Each path below is one point turned by a fixed rotation once a step. After each direction that follows a path, write how fast that rotation turns it, in degrees each step (0 if it stays still).
Each turn is a multiple of 5 degrees from 10 to 175, or 0.
Each row of a path follows its step; steps can be skipped.
Rotation 1:
step 2: [ 13   7  -1   9   3  -2  -3  12   3 -14   1  -4  -1  12   2  -2   0  10
  -6  10   2  -5   0   5   3  -3   2 -18  12   6 -11   2  14   4  -2  -1
  -5  -4  -9   6  -3   2 -14  -1  -2   0   4   4   2   0  -1   3  -8  -1
  -1   2   0   4   1   0   5   6 -10   1  10   3  -4  17  -1   0  -3 -12
   3  -4  -6]
step 3: [  2  -4   8  -9   2  -3  -5  -3   2  -3  -2  -8   2  16   4  -1  -9   4
  -2   1   6   8  -3   6   6  -4  -9  -3  -9  -6  -7   1   5   4  -4  -7
   3  -2 -11   3   4  -8   6 -19  -3  -5   6   4  -6   7  10 -21  -3   0
  -3   2   4   9   2  -9   8   0   3  -1   1   2  -3   6   8   4  -9  -1
  13  10  -3]
step 5: [ 13  -4   2   0   7 -11   0  10  -2 -12   2   5   7   8  -2   5  -3   8
 -14   0   6  10   1   6   8   4  -3   6   3   1   1   7   8   2   1  -9
  -3 -10   2   9  -7   4 -12  -5 -10  -1  -1   7  -4   0   3   0  10  -5
   0   7  -1   9  -8   5  12  -6  10  13  -1   0  -3   9  -6   6   3   5
   8   0   6]
step 9: [  9   2  -3   5   8 -10  -8   1  -2  -7   1   1   1  17  11  -6  -2   4
   2  13  -4   1  11  -3   5  -1  -5  -3  -2   7 -17   5  -7  -7  -2  -5
  -3   1 -10   0  -1   0  -1  -9   4  -1  10  13   3   4  13 -12  -7   1
  -8  -2  -3   5  -6  -6   5  -7  -1 -12  -7   1 -10   3   9  -3   0   2
  -2   9   4]
step 11: [  4   0   1   5   1  -8   9  18   0 -11   0  -7  11  12  -5 -11 -16   4
 -12  -8  -2   7  -2   5   3  -3   2  -6   8   0  -9   3   3  -4  -2  -8
  -6  -9  -3   4   0   4 -11  -1   4   2   9   9   1   6   2  -7  -1  -5
   8 -11   5   6  -3   6   9   6   2  -1  -4   2   1   5  -3  -1   3  -8
   1  -5  16]
step 17: [  5   0  -7   3   6  -3  -2  14  12  -2  -6   2  14   8   6  -7  -6   9
   4  -3   2   6  -7   5  -1  -4   5 -11 -12   9  -5 -11   9   1   9  -3
 -14   0  -6   0   1   7  -8  -6   8   1  10   1  -2  -9  -4  -2  -5  -2
   3  -9   3   3   1   0   8 -10   8   4  -2   3  -7   0  -5   4   4   4
   2  -9  12]
step 23: [  9  -6  -2   0   2  -5  -3  -2   5  -4   2  11   7   2  -4  -3   0  13
  -5   6  -4  20  -4   7  -2  -7  -7  -4  -3  10   2  -1  11  -5  15   0
  -4   2  -6   1  -3  18  -2   1  -8   5  11   4   2  -1  -1   0   3  -4
   0   1   6   8  -2   2  10  -2  16   0   0   9   0   8 -11   1  13   4
   5   1  -2]
step 24: [  4  -4   5   7  -2  -4   2   3  -1  -3   3   6   3   8   8   7  -4   8
  -3  -1   8  -4 -10  -5   5   2   0  -9   1   8 -18   9  -1   0   0  -6
  -7  -3   1   6  -6   2 -12   0  -1   5   9   3  -3   2   7   2   1  -6
   7  10  11  -4   0   9  17 -12   6  -4   3  -9 -12   1  -1  -6  -4  -9
  15  -3   8]
step 25: [  2   6   4  -1   9  -1  -8  -4  -4  -4   7   5  11   7  14  -5 -13  -3
  -3   5  -2   1   4   0  -6  -3 -11 -12   1  11 -12  -2  -1   2   0   2
   9  -5 -16  -6   3   6  -2  -6   2  -4   2   5   9  -1  -1  -1  -6   8
  -6  -3  -1   6  -6   1   5  -4   7  -7   3  15  -8   3   1  -1  -7   6
  18   7  -3]
step 34: [  7  -6   7   9  13   0  -2   2  -2  -9   1  -4  -3  10   7  -2  -8   8
  -4  19  -2  -4   1   5   3  -6 -17  -7  -1  -2 -10   2   4  -5  -4  -1
   3  -5  -7   5   5  -6  -5  -4  -2   0   7  11   0  -3  -2  -5  -1  -4
   3  -4   0  15   8  -9  12 -15   5 -11  -7   1  -1   0   5   3  -8  -4
   8   2  -4]
Directions:
[-3  1  0 -1  1 -1  0  0 -4 -1  3  1  2  1  0 -1  1 -1  0 -1 -1  2  1 -2
  0  3  1  3  2  1 -1  0 -1  0 -3  4  1 -2  0 -1  1 -1 -2  0  2  0 -4  3
 -1 -1  0  1  0  0 -1  1 -2  1 -2  1 -1 -1  1  3 -2  0 -2 -1  0  1 -1  1
  1 -1  3]	70
[-1 -3 -2  6 -1  1  1 -1 -1 -2 -2  0  2 -1 -3  1  2  1 -1  0  0 -2 -2  1
  1  2 -1  1 -1  0 -1  0 -2  0 -1  1  1  2  0  1 -1 -4  2  0 -1 -1 -2  0
 -1  1 -1  1  0  0  0  0  2 -1  2  0  1 -2 -1  2  0  1  0  1  4 -5 -1 -1
  2 -2 -1]	175
[ 2  0  1 -1 -2 -2  2 -1  0  0 -2  0 -2 -1 -4 -2  2  1  0 -1 -2  0  2 -2
  1  3 -1 -1  4  3  0  1  0 -1  1 -1 -2 -2  1  1  1  0 -2  3 -1  0 -1 -1
  0  1  2  0 -1  1  1  2  0 -3 -1  0  2  0  2 -3 -2  1  1  0  1  1  0  2
  1 -1 -2]	80
[-3  1 -3  0  1 -2 -1 -2 -1  2  0 -1  0  0 -4  2 -1  0  3 -1  0  2 -3  0
  0 -1 -3  1 -2 -1 -3  0  0  1 -1  0 -2 -1 -1  1  0  1  1  0 -2  1  0 -4
  4  1 -2 -1 -1  1 -1 -2 -1  3 -2  2 -2  1  2 -1 -2  0  0  1  1  0 -2  2
 -1  0 -2]	115
[ 2  2 -1  1 -1  2  2 -3  0 -3 -1 -2 -1  0  1 -2  0  2  0 -2  0  1 -3 -1
  1  0  0  1  3  0 -1  0  2  1  1  1  0 -1  1 -1  3  2  2 -3 -1  2 -1 -1
 -1  2  0 -5  4  0  0  0 -1  0  2  3 -1  2 -2  0  1  1  0  3  2  1  2 -2
 -2  2  1]	40
[ 0 -2  4  3  1  3 -3  1 -2 -1  1  0 -2 -1 -2 -2  1 -1  1  2 -2  1 -1  1
  0 -1  0 -3 -1  2 -1 -2 -1  1  1  3  0 -2  0 -2  2 -1  0  1 -3  3  1  1
  1 -3 -1 -1 -1  3  0 -2  1  0 -1 -1 -1  1 -1  0  1 -1  0  3  0  2  2  1
  0 -3  2]	170
